Families of rows that turns and mirrors carry onto each other, the same ones carrying the whole set onto itself: the rest of each named row's family, in list order:
5 families of 8 rows:
lito:  0.855  1.987  3.970  3.151  3.938 -4.862 -1.014  1.438 -2.847
ligu: -1.143  0.643  1.677  0.794  1.761  2.071 -3.652 -1.881 -1.670
Gipu:  1.576 -0.027 -1.855  2.320  2.676  1.844 -0.854 -2.521  0.145
tele: -1.320  4.372  2.923  3.411  3.407 -3.520  0.390  0.506 -2.077
Bet:  0.058  3.648  3.639  3.738  3.962 -3.512 -0.723  0.335 -0.974
zif:  1.765  2.555  2.433 -1.051 -1.342 -2.217  0.387 -0.818 -5.906
pidas:  4.910 -1.834 -2.144  1.137  1.550 -3.722  0.201  1.346 -1.066
Dupim: -3.512  1.031  2.889  3.081  1.590 -2.777 -1.572  1.543 -0.439
Kogu:  1.386  3.698  1.294  0.381  3.256 -4.870 -1.126  3.633 -3.371
savo:  3.202 -2.143 -3.068  1.154  2.349 -2.221 -1.472  0.601 -0.093
lusa:  2.108  1.046  5.165 -0.489  2.694  0.709 -1.442 -0.815 -4.045
vevuk:  1.303  1.662 -2.632  1.133  4.460 -4.579 -0.175  2.452 -1.441
fonab: -0.549 -0.471  4.153 -1.814  0.777 -2.178 -1.549  2.090 -4.833
val:  3.623  0.924  1.865 -2.440 -2.325 -1.291 -0.840  1.078 -3.228
zurod:  3.447 -2.158 -2.345 -0.258  2.778 -1.288 -1.066  1.523  0.136
dig:  0.973  0.307 -1.738  0.835 -3.519 -2.831  0.969  0.950 -1.693
ger:  2.319 -0.545  1.158  1.581  4.018  1.147 -3.121 -2.652 -2.409
Zamok: -0.236 -0.600 -2.471  1.638 -2.192 -1.359  1.771 -1.166 -0.460
daka:  3.119  0.140  0.887 -0.107 -1.538 -1.525  4.367  0.570 -2.621
Fulal:  0.317  1.366  4.794 -0.952  2.384 -0.661 -0.142  1.748 -5.119
Bapa:  4.794  1.470 -1.798 -0.074  3.638 -2.964  1.040  2.158 -2.957
bogu:  4.481  2.726 -0.101 -0.483 -1.025 -3.433  1.555  1.156 -3.928
nes:  4.107 -1.349 -1.318  1.628  3.557 -3.379  2.627  0.159 -1.250
Kiso:  2.876  2.857  0.761  0.764  6.032 -3.348 -0.207  2.383 -0.510
Luv:  0.170  2.705  0.030  4.235 -1.845 -2.279 -0.981  0.310  1.508
Biva: -0.659 -2.150  4.220  0.037  2.062  0.172 -3.298  0.225 -2.123
pesi:  0.399  1.143  4.785 -0.376  2.410  1.180 -0.754 -0.689 -4.892
Sov:  0.846  0.075 -0.104  3.141 -1.755 -1.240  3.484 -1.399 -0.478
vason: -1.930  2.888  1.415  2.978  1.361 -0.114 -2.729 -0.253  1.200
luz:  2.853 -2.557 -1.287  0.451  1.404  0.099 -0.077  0.133  1.661
Verap:  0.135  0.598  5.411  0.186  3.042  1.101 -1.961 -0.808 -1.466
Sinuv:  2.192 -0.306 -1.461 -0.514 -2.030 -1.454  2.618  2.355 -2.576
Lavu:  0.739 -1.780 -0.909 -0.308  2.910  2.697 -2.199 -0.559 -2.164
rolo:  3.203 -2.363 -0.534  1.461  2.930  1.001  1.920 -0.974  0.212
movum: -1.209  4.225  1.725  3.133 -0.641 -0.028  1.188  0.800  0.106
Vato:  1.081  0.299 -1.277 -0.075 -3.570 -0.829  1.066  1.544 -1.257
fil: -0.604  0.810  3.246  1.747  3.402 -5.302 -1.652  2.987 -1.458
relaf: -2.814  2.519  3.227  3.128  2.678 -2.216 -0.653 -0.993 -1.781
ferak:  2.862  1.867  2.827 -1.704  0.853 -3.100 -2.386  1.818 -5.384
gono:  0.644  1.987 -0.552  2.415 -1.629  1.268  0.540 -1.736  0.887

Same family as Luv: zif, vevuk, val, ger, Kiso, Lavu, movum
Same family as Gipu: ligu, Kogu, Bapa, bogu, vason, ferak, gono
Same family as Biva: Dupim, fonab, daka, nes, Sov, rolo, fil

